One turning vector, and how many ticks it has turned
The counts run from 0 to 252.
[-114,-319,-9,105,37,-187,11,7,29,178,-46,-41,33,-135,-151,6,165,222,-115,-40,52,-67,155,160,-104,92,-333,-148,-9,209,-74,241,-4,8,8,-203,78] | 143
[-237,-174,127,108,-101,-285,-132,63,-180,154,13,170,0,-50,-71,-188,68,83,-168,156,-63,163,-197,136,-9,36,-66,-5,-245,145,31,97,68,60,-2,-136,246] | 172
[-146,-277,91,9,-3,-350,29,23,-216,110,6,277,-155,85,-65,28,-85,-26,-56,100,-55,-178,-248,63,17,-46,-115,-64,-114,-93,82,127,-88,88,-118,-201,42] | 165
[66,-234,-20,232,-72,-85,24,117,169,132,30,311,-138,-1,-89,-93,-15,69,-123,130,108,-12,-2,127,98,-167,-338,12,22,171,75,-44,91,-35,-6,-210,126] | 244
[10,-67,163,-54,24,-34,42,91,-93,268,-186,126,160,-112,-47,-278,-51,50,-265,-6,-11,22,-90,14,83,40,-171,-123,-189,134,39,96,-5,92,-45,-405,-36] | 134
[-160,-146,-140,216,-11,-133,-67,147,-90,9,-158,7,-10,-153,-282,-107,-14,-17,-309,97,78,68,46,17,-182,-64,-218,-203,-14,146,-152,-182,156,-20,78,42,-34] | 185
[-67,-179,115,180,55,-271,-123,245,-137,170,-58,248,-146,-36,33,-168,-181,52,-139,197,-60,4,-131,78,-38,204,-26,-177,-55,89,97,-9,53,141,-88,-113,-113] | 89
[-97,-252,108,-31,23,-349,40,34,-192,136,-60,288,-62,26,-89,20,-111,-125,-153,91,-12,-200,-301,-43,20,-95,-114,-59,-80,-84,117,4,-50,118,-57,-220,42] | 164
[-249,-295,-18,41,80,-172,138,94,-1,-115,-68,-80,54,-94,-116,-92,33,69,-131,-68,-173,-159,-135,190,232,81,-271,-39,-178,98,102,78,228,146,-26,-65,21] | 105
[67,-324,-57,311,-48,-138,104,55,-20,210,-128,133,-125,-86,-111,-101,-49,-15,-172,83,188,-162,-186,-66,35,-136,-136,-4,34,180,171,22,-92,-5,103,-59,49] | 156
[-14,-168,-27,141,88,-51,-105,184,-10,12,-74,355,-32,-30,-96,-18,-227,70,-113,64,25,145,-92,98,61,-23,-324,-137,-80,38,85,-117,205,113,-94,-168,-180] | 93
[-213,-155,77,267,-31,-217,35,-110,-54,40,-140,253,-71,123,-90,-132,25,8,-96,155,-90,-161,103,65,24,-60,-340,-99,37,-18,82,18,54,-31,103,-234,192] | 249
[46,-206,-112,-118,-23,-40,79,383,-19,-160,-277,171,-114,-24,-149,-202,-4,10,-155,68,116,-43,-179,107,162,91,-190,27,-37,-4,90,-200,-33,73,6,-178,-3] | 199
[14,-188,216,-100,27,-65,156,248,-201,158,-148,191,60,-43,-179,-256,55,140,-118,44,40,-100,-115,-19,8,-91,-94,-106,-62,215,36,132,-158,165,-155,-10,-39] | 127
[-159,-253,196,163,-5,-111,254,44,24,157,-80,208,-109,50,24,-87,167,4,-67,51,4,-36,111,123,95,71,-251,-85,35,134,63,48,-81,102,-96,-201,254] | 61
[-154,-155,6,25,-15,-95,-8,210,-76,-87,-30,204,-55,218,-215,-230,151,164,-66,154,61,5,56,302,102,3,-149,-99,-125,106,113,-214,-21,-139,-181,-227,11] | 25
[-94,-148,-28,-14,112,-134,105,-70,-133,-89,-196,135,209,106,-191,-206,292,43,-51,16,-32,-11,-65,155,77,22,-220,-119,-106,4,36,152,-76,131,-238,-229,104] | 211
[101,-154,218,-20,-15,4,84,242,-102,115,-119,231,67,-56,-208,-170,-23,216,13,-37,-87,-71,-70,143,28,107,-191,26,-160,48,106,114,-121,96,-280,-129,-100] | 129
[33,-251,-77,118,-91,-382,-104,102,-189,84,-152,128,0,-199,-169,28,-31,-77,-197,22,42,24,-329,-30,-55,-44,-115,4,-120,137,63,159,-11,21,-114,45,-26] | 81
[45,-221,112,46,93,-142,66,0,62,128,-126,-18,236,-89,-366,-240,160,39,-156,66,-79,-114,-151,34,93,-86,-118,-87,-206,260,-26,-28,-72,115,-206,-90,14] | 216
[-102,-223,-79,11,52,-169,70,142,-8,-155,-287,69,-16,125,-319,-104,100,97,-88,-17,96,-137,7,-6,59,38,-172,-83,30,211,232,-157,-3,-181,-61,-5,-145] | 115
[65,-400,15,9,142,-84,136,83,51,241,-2,220,27,-133,-40,-66,117,-45,-252,-3,35,-11,-114,48,-20,73,-218,-22,20,15,43,20,28,212,-100,-272,267] | 58
[-128,-166,180,191,79,-226,-97,192,-152,169,-70,242,-165,26,51,-155,-199,138,-88,158,-18,-7,-62,81,-20,133,-113,-222,-37,158,117,45,67,110,-33,-52,-101] | 90
[79,-134,40,17,-69,-58,92,270,-52,2,-338,148,29,-90,-113,-20,-48,1,-177,4,58,-38,89,-5,-64,377,-273,-12,-22,0,29,97,-53,-40,-71,-349,-141] | 47
[125,-331,2,-25,-48,-162,-46,193,-50,230,-20,24,-17,-196,-229,88,-115,80,-250,42,174,-99,-11,43,-160,91,-220,-76,-72,-2,-76,10,-151,-40,-165,-176,-98] | 230
[22,-217,63,71,-138,-214,64,320,-22,122,-36,177,-87,-81,56,52,-47,-41,-188,78,75,34,42,117,-35,189,-296,75,66,8,-31,4,-91,58,-272,-225,131] | 236
[-90,-124,64,167,74,-85,-72,213,-71,79,-133,358,-78,25,-80,-52,-230,69,-52,22,47,97,-43,116,66,-43,-314,-169,-39,181,126,-30,178,113,-73,-77,-223] | 92
[-111,-161,-8,76,59,-94,66,23,-102,-111,-183,115,139,112,-267,-249,286,56,0,99,-45,4,-7,204,59,78,-234,-96,-132,-13,-22,96,-147,72,-280,-204,116] | 212
[-99,-172,160,165,-51,-122,275,59,126,112,-127,224,-105,60,-53,-28,145,-1,-27,24,-13,-37,67,97,186,-49,-329,-65,46,163,26,-66,-33,146,-190,-233,156] | 62
[-69,-189,-37,-71,83,-124,-34,77,-21,18,-31,161,77,78,-254,-278,107,79,-194,59,61,-95,-74,75,121,-220,-112,-186,-94,236,106,-228,87,-67,-155,-142,-38] | 27
[-179,-223,-37,41,32,-225,39,162,-53,-167,-244,17,-51,147,-317,-137,175,116,-25,53,104,-166,78,85,4,89,-116,-86,20,173,221,-74,-69,-200,15,-34,-93] | 114
[-185,-232,-29,-50,95,-124,144,234,-168,-7,-96,97,24,66,22,-247,46,6,-222,67,100,91,-232,90,237,-60,-94,-2,-119,247,184,-73,54,67,-46,-135,127] | 21
[-23,-327,-41,89,31,-78,154,344,-91,-87,-116,-19,-41,-193,-54,-146,-157,-11,-261,12,12,-155,-271,89,101,130,-151,-72,-96,-36,66,63,88,154,-1,13,-40] | 194
[-45,-196,61,87,-7,-70,80,55,-41,-60,-122,98,95,116,-314,-197,253,48,33,170,-21,-6,71,159,73,39,-244,-114,-139,85,-119,-11,-169,-8,-301,-123,129] | 213
[-128,-162,93,213,-160,-307,-137,250,-214,78,-215,182,-105,-99,-121,-44,-26,107,-75,117,65,141,-29,19,-151,169,-198,59,-31,158,98,63,-89,-11,-130,68,77] | 84
[19,-129,80,51,-47,-81,94,236,-91,140,-346,54,110,-146,-108,-160,-64,78,-193,-74,63,-137,-6,-81,-53,187,-231,16,9,207,168,211,3,35,61,-168,-131] | 45
[-34,-254,-145,319,119,-148,-70,65,10,31,-166,53,36,-126,-174,-47,-233,-84,-238,78,10,-101,-248,-45,38,41,-275,-133,-87,27,25,-28,99,72,115,-78,-163] | 5
[-163,-200,-134,121,-51,-107,122,209,73,-197,-220,-79,26,21,-214,-146,128,-78,-203,79,113,-2,-60,91,217,-35,-249,6,-134,229,23,-162,130,-109,7,-74,74] | 109
[-161,-157,25,301,-18,-301,218,40,36,100,-189,-31,-78,-80,-51,-6,131,-101,-207,22,53,-171,5,-9,33,114,-211,-39,130,294,33,119,-117,146,-19,-89,45] | 150
[58,-362,27,-28,-14,-175,-44,215,-123,293,17,-19,-39,-214,-114,14,-112,98,-289,49,190,-98,-1,20,-175,70,-207,-99,-30,63,-30,69,-109,-58,-76,-156,24] | 231
[-197,-144,-78,73,84,-232,6,115,-137,19,-253,30,33,-224,-256,-104,41,-9,-289,-22,-111,-114,-38,50,-155,45,-142,-192,52,78,-16,-110,139,240,65,18,-102] | 187
[0,-333,25,-20,7,-242,39,211,-143,288,-45,25,-7,-188,-27,20,-100,80,-234,-40,177,-93,14,-41,-141,18,-266,-66,42,194,41,182,-49,0,-67,-95,71] | 232
[-24,-250,-20,256,35,-174,-42,-71,-3,151,-11,247,0,-26,-24,-249,48,0,-228,63,-64,-190,-96,146,-2,-34,-215,-37,-1,-16,132,57,85,68,91,-329,204] | 247
[-173,-315,24,24,59,-97,116,277,-115,-11,-24,71,-25,86,-11,-202,-24,-44,-240,130,142,143,-194,89,200,-53,-131,-45,-133,191,126,-109,78,-83,-142,-111,167] | 20
[-88,-115,20,67,-71,-144,106,138,-228,-25,-91,-37,173,-127,-263,-272,109,-11,-274,70,-85,-204,-49,135,-56,52,-118,-200,-135,80,-175,133,-75,15,-135,-100,34] | 36
[-208,-55,86,72,-71,-178,115,104,-216,208,-263,-17,18,-33,-194,3,-10,98,-169,16,167,-110,116,-35,-99,51,-209,-154,-27,201,41,78,-217,-41,0,-182,-191] | 226
